A = [[128, 138, 121, 129, 121, 149, 127, 126, 125, 127, 127, 133, 136, 135, 123, 125], [129, 123, 134, 129, 115, 125, 127, 126, 123, 126, 128, 126, 122, 127, 123, 134], [129, 123, 154, 143, 111, 125, 127, 126, 117, 113, 151, 141, 122, 122, 123, 147], [129, 123, 123, 129, 132, 125, 127, 126, 125, 132, 127, 126, 122, 127, 123, 125], [165, 116, 139, 166, 165, 84, 132, 165, 125, 133, 127, 110, 102, 116, 132, 128], [129, 123, 123, 129, 149, 117, 128, 126, 136, 137, 127, 118, 122, 127, 128, 125], [129, 130, 123, 129, 112, 144, 127, 126, 125, 128, 127, 136, 135, 129, 123, 125], [126, 148, 121, 129, 114, 150, 127, 126, 132, 124, 125, 137, 140, 137, 123, 125], [129, 135, 125, 129, 101, 143, 127, 126, 119, 115, 127, 139, 134, 127, 121, 136], [129, 123, 123, 129, 150, 125, 127, 126, 134, 132, 125, 120, 122, 127, 128, 124], [131, 123, 123, 129, 134, 125, 127, 126, 122, 132, 127, 126, 122, 127, 123, 125], [129, 123, 122, 129, 131, 131, 127, 126, 125, 132, 127, 126, 126, 129, 123, 125], [146, 114, 127, 134, 184, 78, 147, 162, 137, 146, 125, 93, 100, 115, 200, 125], [129, 123, 126, 129, 131, 124, 127, 126, 125, 132, 129, 126, 122, 127, 123, 125], [129, 124, 154, 139, 131, 101, 132, 150, 125, 132, 127, 125, 115, 127, 124, 130]]
The first entry in reading order?
Answer: 128
The entry just left of the largest entry is 115
The entry just right of the largest entry -> 125
The largest entry?
Answer: 200
The third largest entry is 166
The smallest entry -> 78
The entry just right of the smallest entry?
Answer: 147
The third entry in reading order -> 121
The entry just left of the smallest entry?
Answer: 184
The fifth entry in reading order: 121

[193 124 101  56 124  97 202  85 104]
Which number is the entry just right of 101? 56
The first entry: 193

a = [101,172,223,123]
What is the entry just left of 172? 101
The entry just right of 101: 172

Questions about the array below. Rows and columns are numbered from 1.
1) Give the entry in the bottom-left corner.
2) Give the entry just left of 166.
3) Give the entry just right of 94.
4) Give the entry directly above 183.
5) Give the entry in the bottom-right corner.
6) Give the entry in row 1 and column 3.
7) Give the entry directly below the largest entry.
8) Give the entry just right of 195.
[[ 77 144  72  34 116 144  82 128 226  87  40 122]
 [122 106 166 149 205 132 123  83  90 195  40 126]
 [122  94 147 154 122 143 150 104  83 151  71 183]]
1) 122
2) 106
3) 147
4) 126
5) 183
6) 72
7) 90
8) 40

Read these off the grid that follows. Indices start at 1.
1) Find the entry in the bottom-right corner.
2) Find the entry in row 1 and column 1.
3) Find the entry directly above the smallest entry.
4) Find the entry directly above 96.
5) Find the entry just left of the largest entry.
6) Find the entry in row 3 and column 1.
7) Find the entry just left of 169.
8) Find the entry just left of the smallest entry.
[[ 97 107 138 148 113 173 141 112  84 168 129 121 108 127]
 [122 142 141  53 135 131 129 107 158 110 141 137 110 111]
 [136 117 117 198 119 126 128 148  92 145 115 115 148 148]
 [121 146 142  54 135 133 128 111 164 107 145 144 108 112]
 [140 142 168 134 122 144 150  89 141 155 158 129 101  84]
 [177 136 139 186 135 102 132 126 148 133 147 116 139 102]
 [121 120  92 126 135 110 110 163 121 100  97 131 152 172]
 [ 94 113 139 154 114 175 143 114  85 169 124 115 109 133]
 [142 141 164 131 122 139 150  91 142 149 160 126 101  82]
 [113 115  93 126 135 109 111 166 120 107  96 131 157 176]
 [118 147 141  58 136 127 131 111 166 110 147 137 107 110]
 [160 148 115 110 148  83 112 142 171  89 128 132 148 131]
 [136 113 115 199 125 123 126 142  91 142 109 112 148 147]]
1) 147
2) 97
3) 148
4) 160
5) 115
6) 136
7) 85
8) 141

[[115,112,63,198,40,86,112,115,92,210],
[108,131,72,172,70,91,103,128,115,190],
[145,151,184,69,192,164,151,138,156,61],
[98,135,63,172,60,80,91,135,121,200]]
Counting starts at 1.
Read off the entry at row 2, column 1.
Answer: 108
Read off the entry just right of the smallest entry.
Answer: 86
The entry at row 3, column 1: 145
Read off the bottom-right entry.
Answer: 200
The largest entry -> 210
Read off the entry directly below the largest entry.
Answer: 190
Read off the smallest entry.
Answer: 40
The entry directly above 60 is 192
The bottom entry of the column that holds the smallest entry: 60
The bottom-left entry is 98
The entry at row 3, column 3 -> 184
The entry in row 2 and column 2: 131
Read off the entry at row 1, column 1.
Answer: 115
Read off the entry at row 1, column 3.
Answer: 63

[[162,118,141,130,120,132,134,190,196],
[130,165,196,185,137,126,128,130,123],
[126,121,128,130,136,154,217,190,134]]
Give the entry just left of 120.
Answer: 130
Give the entry in the top-left corner.
Answer: 162
The entry just right of the smallest entry: 141
The top entry of the column that holds the largest entry: 134
The last entry, reading row by row is 134
The top-right entry -> 196
The top entry of the column that holds the smallest entry is 118
The fourth entry from the end, reading row by row -> 154
The first entry of the largest entry's row is 126
The fifth-last entry, reading row by row -> 136

[[126,98,107,73,113,132,126,104,197],
[76,202,159,133,55,117,163,54,159],
[97,113,116,130,144,108,101,149,95]]
What is the entry just left of the centre entry?
A: 133
What is the bottom entry of the column that holds the largest entry?
A: 113
The entry just right of the centre entry: 117
What is the entry just right of 107?
A: 73
The top-left entry: 126
What is the entry just left of 107?
A: 98
The smallest entry in the last row: 95
What is the 5th entry from the end, reading row by row?
A: 144
The 1st entry on the diagonal from the top-right corner is 197
The entry just right of 76: 202

M =
[[114,100,127,87,150,167,130,141,129],
[107,141,141,119,161,110,148,118,121],
[162,150,111,147,153,138,87,110,109],
[119,109,166,168,110,127,129,108,162],
[135,146,123,144,129,103,128,101,170],
[125,88,156,142,126,157,136,135,146],
[132,126,85,159,116,174,72,124,46],
[131,116,175,172,102,154,145,129,156],
[129,123,137,128,116,126,132,107,147],
[158,101,155,144,99,156,154,92,173],
[142,119,107,131,140,157,86,99,122],
[106,156,124,110,112,124,116,134,122],
[115,103,115,129,150,134,129,141,64],
[115,142,99,120,138,127,162,129,146],
[115,91,178,89,206,83,128,97,55]]
The minimum: 46
The largest entry in the first row -> 167
Report the entry directly above the largest entry.
138
Report the entry just right of the centre entry.
154
The bottom-right entry: 55
The 2nd entry in reading order: 100
The entry just right of 159 is 116
The third entry on the main diagonal -> 111
The top-left entry -> 114
Report the entry directly above 120.
129
Report the 3rd largest entry.
175
Report the entry directly above 86.
154
Report the top-right entry.
129
Report the bottom-left entry.
115
The smallest entry in the first row is 87
The 3rd smallest entry is 64
Report the top entry of the column that holds the largest entry.
150
The entry just left of the smallest entry: 124
The maximum is 206
Report the second largest entry.
178
Report the entry just left of 170.
101
Report the 2nd-last entry, reading row by row.
97
Report the entry just right of 158.
101
The 4th entry from the end, reading row by row is 83
Report the largest entry in the first column.
162
Report the entry just left of the centre entry.
172
Report the entry just left of the largest entry.
89
Report the third-last entry, reading row by row.
128
The entry at the centre -> 102
The 3rd entry in reading order -> 127

[82, 110, 108, 167, 114, 142, 128, 109, 223, 212, 145, 78, 98, 115, 107]
The entry at the centre -> 109
The entry just left of 114 is 167
Which number is the median entry?
Answer: 114
Which number is the entry just left of the centre entry?
Answer: 128
